In the data rows, the value 128 means zero.
Here are some points, each followed by its number:
[ 91 174  89 177  94 204 163 217  77 106 193  86  99 138 110 154 140 188
 130 146 148 175 179  63 149 219  96 185 147  76 150  72] 0
[ 77 136 182 254 148 150 146 171  72 201 163  94  65 155 121 115 119 185
  31 134  70 106 191 116 105 170 186 172  64 108 151  67] 1
[157 157 109 109 120 122 138 121 116 104 140 106 119 194 120  48 133 104
 172 126 145 176 121 111 125 107 213 133 137 100 157 169] 2
[149 122  78 197 105 160  79 135  98 128 148 111 149  98 181 138 134 133
 155 127 114 199 145 118  95 144 120 130 112 125 138  80] 3
[158  63 173  71 217 132  40  86 208 149 113 148 107 124 140 172 115 112
  99 127 138  71 112 146 134 169  77 146 111 176 135 123] 4
[ 99 148 119  60  81  45 148 149 141 128  67 114 127  45 134 156 146 124
 120 102 163  54 131 173 139 120  96  57 123 193 157 189] 5
[170 112 159 188 185 205  54 131  68 111 179  71 130 174  80  96 130 199
  46 162  63  92 167 170 162 173 156 220 105 123 181 119] 6
[169 196 172  51 155  63 131  73 205 102  96 195 155  76 123 135  87  57
 193  82  80  75 135 169 109  73 101 102  80 157  76 245] 7
[219 137  98 240 156 223  46 148 110  66 156  75 132 188 104  85 107 198
 118 201 106 151 192 137 164 132 121 189  56 142 150 128] 8
[163 131  90  47 111 144  23  97 146  86 151 127 189 143  93 126 173 136
 145 151 192  80 106 189 166 141  66 129 144 123 103 156] 9
[135 142 141 154 173 105 167 115 148  51  74 138  81 130  86 142 146 102
 178 181 151 159 142 147 140  66 107 116 171 218  86  87] 10
[ 75 202 157  97  64  65 117 126  59 105 189 167  74  86 139 113 142 142
 175 156  89 106 196 154  98 150 141  78  91 184 104 186] 11
[ 70  63  94 118  98 105 212 115 209 222  60 193 141 135 123 179 122  55
 156  57 178 210  28 143 104  60  68  77 114 127 117  56] 12
[ 91 168 137 182  94 192  61 122 111 153 157  95 147 130 216  95 163 126
 109 175  88 196 123 105 115 167  90 139  87  76 106 135] 13
[175 127  95 183 140 163 104 157 110 169 162  62 169 129 137 119 150 160
  64 115 129  82 170 115 126 199 184 185 108 109 126 160] 14
[121  76  58 105 114 127 255 117 153 126  72 195 132 137  83 194  92 100
 134 103 171 242  64  98 133  65  71  99 108 174  88  10] 15
[ 65 157 133 125 183 125 125 114 144 126  75  93  95 111  97  87 131 112
 118 128 143 124  86 182 139 134 117 107 145 116 131 146] 16
[168 130  92  67 116 155  24 103 143  87 150 124 181 149  95 121 167 140
 144 154 184  88 110 183 166 140  73 138 139 125 107 153] 17
[166 194 168  63 151  74 128  81 196 100 103 191 154  77 127 140  98  63
 198  86  85  91 133 162 106  81 100 104  90 155  83 222] 18
[161  41  96 147 125 150  86  93 148 109 151  61 187 169 127 123 121 121
  67 173 170 129 184 155 189 109 155 156 116 109 155 101] 19
[166  66  89 159 142 128  68 108 204  64  85 144 130 123 141 155 143  49
 146 141 169 171 146 140 134  96  97 131 135 131  47 184] 20
[ 99  76 123  88  81  72 155  89 214 196  26 206 158 123 146 142 102  33
 203  77 176 114  75 161 102  41 108  68 102 140  92 144] 21
[113  97 107  91 169 151 175  87 190 152 121 141 157 228 116  99  18  90
 138 108 133 175  97 125 164  25 183  95 118  80 173 161] 22
[ 81 107 188 227 156 131 146 137  72 190 162  96  88 179  95 116  89 201
  25 145  80  83 180 121 127 155 173 169  65 122 155  49] 23
[129 159 150 190 172 180 135 150 109 127 135 110 103 110 103 169 198 120
 141 153 149 204 147  67 135 149 126 152 208 108 101   0] 24
[155 126  95  62 114 147  22 110 142  89 151 122 177 144 101 130 167 142
 135 153 189  81 115 189 159 145  73 132 137 126 111 157] 25
[110 104 109 101 161 157 163  91 181 153 126 136 156 218 127  98  34  94
 135 115 128 178  99 122 159  41 173 100 114  78 166 158] 26
[139 133 136 199 162 187 126 171 114 135 159  85 103 122 112 175 190 145
 116 131 139 184 155  54 150 197 135 188 187  71 142   1] 27
[112 153 149  75  68 130  75 115  88  96 124 150 132 107 161  63 143 166
 131 152  55 100 121 120 121 136 134  59 132 153 110 197] 28
[ 50 112 131 153  98 192 105 165  62  68 169  81  77 190 150 146 147 146
 109 141  77 148 150  48 130 255 141 153 143  56 192 152] 29
[ 91 125 101 162 152 130 136  85 158  59  37 139 129  97 118 135 111  74
 185 146 138 146 150 129 147  56 138  74 155 204  61 103] 30
[ 70 168 121 106 147  77 157 126 135 175  79 131  96  60 144 114 126  98
 125 108 117 104  97 195 133 143 102  65 134 159 128 166] 31
New points follow, each followed by the numbers of its five nearest points above by angle, nearest first.
[ 56 164 133 108 160 164 149 125 134 144  82  93  85 147 112 103 106 158
  90 139 138 122  98 111 122 142 131 148 118  96 166 117] 16 23 1 29 0
[ 67 134 140 140 164 136 116 119 144 134  85  82 109 137  85  80 124 130
 103 134 152 122 106 163 144 142 138 141 127  99 120 135] 16 31 23 6 1
[160  75 124 136 120  63 149  69 122  93 113 195 131 143 119 153 140  62
 176 102 116 111 116 151 115  76 118 119 175 151 117 125] 21 30 10 18 7
[ 70 133 136 140 170 135 117 117 151 138  75  82 115 131  85  78 120 126
 103 132 155 122 100 164 147 139 134 136 128 101 119 129] 16 31 23 26 22
[220 175 103 171 107 163  45 147 105  72 127 112 159 131 142 103 106 169
 161 181 109  89 194 173 163 128 131 104  42 206 150 193] 8 6 28 17 25
[ 97 196  10 122  58 177 217 149  55 132 178  78 121 101 101 101 148  98
 134 113 126 223  83  72  70 157 104  96 158  54 125 105] 0 3 29 24 13
[143 131 133 200 159 189 121 166 111 130 159  84 108 128 114 167 189 147
 115 137 133 186 151  57 149 192 130 184 174  73 136   8] 27 24 0 29 3
[130  59 136 170 103 180  72 121 142 110 135  51 170 184 149 118 143 169
  72 187 135 145 161 136 149 123 158 181 117  71 130 123] 19 6 8 14 13
[199  24 186  55 192 132 125 123 161 109 129 162 137 177 114 210 105 111
 123  93 154 102  92 105 147 109 152 152 165 156 158 127] 4 22 26 19 15
[ 53 207 137 105 160  92 155 134 135 133  59 142  83  61 117 128 159  91
 127 106 155 127  88 216 136 113 105  43 168 170 123 135] 31 16 5 30 10
[100 156 113  54  78  38 153 150 142 124  67 120 126  47 130 161 149 117
 132 100 162  59 122 175 140 118  84  59 129 197 156 187] 5 31 7 18 21
[ 73 123 139 140 164 135 112 122 146 146  78  83 118 132  92  82 116 135
  98 133 152 117  97 161 144 140 134 135 123 104 120 133] 16 31 23 6 1
[ 56 199 138 111 159  98 162 131 130 131  64 140  83  68 116 129 149  96
 125 114 151 131  96 204 134 111 115  51 164 166 122 130] 31 16 5 30 10
[161  40 116 105 154  87 118  87 193 112  97 148 114 153 140 181 191  66
 136  85 159 145 102 158 160 144  58 151 155 121  87 128] 20 4 12 21 9
[ 78 191  65 222  62 171 167 180  22  59 186  98 114 116 153 136 146 206
 148 167 104 197 211  40  95 175 150 107 105 128 133 120] 0 29 3 13 1
[216 154 113 200 123 190  55 157 102  62 131  97 145 178 123 116 111 188
 138 175 107 123 191 147 158 135 121 159  53 176 174 171] 8 6 14 19 3
[158 162 107  99 115 114 142 116 117 101 137 108 121 200 121  35 128 100
 178 127 146 176 117 115 122  95 222 124 133 104 155 183] 2 26 22 28 8
[133 136 101 194 122 181 105 180  76  88 174 139 116 105 212 191 175 152
 181 141 131 249 139  68  78 151 128 104 122 145 146  70] 3 24 27 0 13
[132 101 133 168 143 139  99 102 169 170 100  91 158 181  80 109  98 113
 130 140 180 119 109 136 150 136 131 195  83 122 122 132] 19 8 26 22 6
[137 255 127  77 117  74 136 151  92 117 177 115  71  51 137  89 153 148
 186  97  82  74 132 118 133 199 124 106 159 144 178 127] 11 28 31 5 18
[113 141 151  69  72 130  71 113  98 102 117 155 141 110 159  71 142 155
 127 148  63  96 117 125 118 133 134  59 132 145 107 210] 28 11 7 18 5
[129 222 148  69  92  67 137 142  60 100 176 130  65  64 157  79 154 169
 171 122  65  59 142 118 132 171 133  89 135 143 140 145] 11 28 5 31 18
[126 161  98 219 139 176  89 166  83  77 189  80 118  96 217 166 209 145
 148 190 118 232 163  78 100 179 108 122 134 102 174  90] 3 13 0 27 24
[123 105 133 168 144 145 103 110 161 170 107  89 148 178  82 111  97 124
 119 141 178 114 116 135 148 142 132 193  83 118 130 123] 19 8 6 23 14
[ 68 184 134  91  91 100  65 150 101 161 193 134  89  85 152 103 157 145
 190 130 140  74 132 178 106 150 126 125 134 157 163 176] 11 28 5 31 25
[149  74 144 118 203 134  95 131 145 185 154  97 130 148  74 174 119  90
 125 139 188 110  97 119 159 195 110 188 137 112 142  80] 4 27 19 24 6
[ 97 127 108 168 158 135 126  87 149  66  54 132 129 104 113 130 112  91
 171 153 130 140 157 135 151  65 138  88 148 194  70  99] 30 10 20 15 21
[180 109 138  74 170 142  76  91 200 123 131 130 168 182 119 140 107 142
 119 174 153 107 135 104 152 122  95 152  97 153 117 117] 4 17 9 25 19
[125 167 123  98  73 145 114 150  93  87  63 138 134 123 114 114 148 168
 161 148 149  92 111  95  98  69 172  89 116 172  73 174] 28 30 11 5 7
[204  70 102 232 117 208  83 131 148  80 160  64 149 191  98  80 142 174
  99 163 106 165 176 121 160 127 113 225  73  84 141 102] 8 6 19 14 27
[ 90 199 142 126 106 102 133 183 123  71  85 117 118 108 112 150 171 161
 155 109 150 104 140 160 106 136 132  74 165 159 131 155] 5 11 31 10 16
[122 177 152 142 175  88 177 122 152  89  72 146  65 122  93 126 149 100
 179 161 154 152 119 180 151  72  96 113 160 184  94 103] 10 30 16 31 15
[ 70 204 101 130  85  77 151 210  89 135 145  80 132  52 149 177 157 160
 142  49 125  85 163 157 100 203 116  38 130 173 225 192] 5 31 11 28 29
[123 204  55 116  65 159 180 166  67 123 181 117 137 100 146 122 183 149
 139 111 100 156 145  69 128 175 151 170 150 131 171 122] 0 29 27 3 14
[164  43 115 106 153  96 121  95 186 109 101 149 122 149 143 188 183  73
 141  87 162 160  99 147 156 143  61 148 151 119  92 121] 20 4 12 21 15
[ 99 109 131 154 167 131 112 123 153 190  92 100 128  98 132  74 111 134
  94 122 123  95 104 159 139 142 119 125  94 109 116 151] 16 31 4 23 14
[149 167 142 155 115 173  93 116 161  94 121 168 168 116 139 156 173  93
 220 123 139 222  80 106  65 106  74 128 177 133  80  15] 24 3 15 12 10
[214  57 101 235 121 208  78 128 155  75 157  58 153 197  88  78 138 174
  99 162 106 159 177 123 166 127 107 231  70  85 141 100] 8 6 19 14 27
[123  66  88 144 137  97 177 105 118  78 127 183  97 158 110 185 143  58
 153 102 136 167 127 119 117 124 119 137 195 132 111  82] 15 10 12 30 20
[193  93 148 175 191 181  65 116 124 181 218 116 129 184  71 100 118 165
 137 167 133 124 130 128 156 172 148 235 138  68 133  59] 6 8 27 14 23
[108  92  64 155 140 134 194  58 194  96  68 166 157 155  87 162 100  78
 148 115 148 237 108 127 156  57  90 138 137 149  61   4] 15 12 30 10 21
[ 86  72 142 153 121 161  59 133 146 230 138  82 168 163 120 106  80 210
  45 142 151  85 109 145 125 140 151 125  45 149 138 127] 23 1 14 6 19
[ 62 166 164  49  67  68 128 130  89  65 127 144  73 143  98 107 145 131
 184 119  99  93 150 140  96 149 148  79 141 137 104 203] 11 28 5 7 18
[ 60 198 142 112 157  95 150 134 130 136  69 140  82  70 120 130 156  98
 125 109 149 125  97 205 132 120 111  54 162 165 124 134] 31 16 5 30 10
[ 61 171 129 106 154  69 159 119 139 184  75 131  88  53 144 110 127  95
 117 108 114  94  94 213 135 146  99  58 135 157 130 166] 31 5 16 7 21
[133 250 128  81 124  77 136 148  98 121 169 115  74  52 135  88 151 142
 179  98  85  77 128 125 135 194 122 107 155 143 172 131] 11 31 28 5 18
[186 144 111 255 137 218  52 126  87  99 156  58 131 178  97  97  98 231
  86 230 104 146 222 164 180 136  94 170  55 142 101  59] 8 6 23 19 1
[ 70 185 132  92  94 106  70 155 101 158 195 128  90  89 150 107 155 152
 185 132 142  75 134 169 110 159 125 132 135 148 166 172] 11 28 5 31 25
[108 151  96  52  59  54 146 204 163 179  79 145 154  27 172 163 175  96
 168  24 180  38 100 171  96 162  68   0 145 214 145 196] 5 31 21 18 7
[155 160 105 110 116 119 138 122 115  97 138 106 128 190 122  49 135 103
 182 123 144 178 118 113 123 102 208 124 137 110 152 172] 2 26 22 28 8
[ 97 159 115  46  74  34 146 156 144 127  61 112 129  35 132 160 156 121
 126  94 167  43 125 181 140 124  81  49 126 202 160 201] 5 31 7 18 21
[ 70 131 134 114 130 109 118 175  85  98  90  82  87  94 134 158 174 183
  91 140 153  71 126 149 125 219  87  91 153 168 191 149] 5 31 29 16 11
[129 133  95 135 120  86 209  99 122  98 124 183 105 150 119 162 105  90
 185 161 116 209 105 112 136  75 113 150 152 144 125  58] 15 10 12 30 24
[134 213  76 142  14 153 158 203  12 185 225 109 189  86 155 100 158 231
 102 132  62 125 147  90 102 198 119 161 129 108 168 135] 0 14 13 29 3
[150 113 115 112 112 186  89 167  93 108 173 113 123 149 138 107 123 160
 108 129  88 120 108 118 131 199  90 166 138  91 163 166] 29 6 0 14 8
[110 144 149  77  66 138  68 112  92  96 118 153 139 112 162  62 141 165
 125 156  54 104 119 121 120 132 134  57 132 154 106 203] 28 11 7 5 13
[150 123 127 186 168 193 105 163 113 132 171  79 105 144 107 152 174 143
 113 123 132 168 158  73 155 206 141 207 173  61 168  51] 27 0 24 29 6
[ 94 137 183 206 205 201  33 116  71 152 181  69 113 168  87 101 127 207
  25 172  61 101 186 173 173 165 181 210 112  87 159  94] 6 23 1 8 14
[ 92 198 142 121 110 104 131 186 125  64  77 122 119 112 112 155 173 162
 160 110 153 102 134 157 106 137 132  74 173 162 126 156] 5 11 31 10 16
[ 70 165 127 107 149  82 151 125 133 176  85 129  91  63 144 109 128 102
 116 111 111  97  96 203 135 153  98  69 136 150 133 166] 31 5 16 7 18
[209 138 100 222 144 203  57 149 107  71 149  80 132 175 107  91 112 195
 121 192 110 141 186 140 158 132 120 176  61 149 155 134] 8 6 19 14 3
[203  20 192  61 193 132 125 126 153 101 129 160 129 175 114 220 114 113
 127  95 153 101  94 101 148 115 155 152 173 165 160 115] 4 22 15 19 26
[161 141 157 109 148 103  82 147 116 134 146 139 158 162 129 143  97 219
 102 142  90  72 123 129 159 164 105 147 148 189 174  89] 6 4 23 8 25
[119 119  68 242 104 170 141 154  95  96 132  84 163 128  91 123 152 161
 153  73 114 174 173 120 118 133 138 114 141 143 101  57] 3 0 27 24 8
[ 89 150 114 145  90  94 139 123 129 170 145  72 126  74 129  94 156 104
 107  78 123 117 143 168 115 114 134  39 106 106 124 127] 31 5 16 11 21
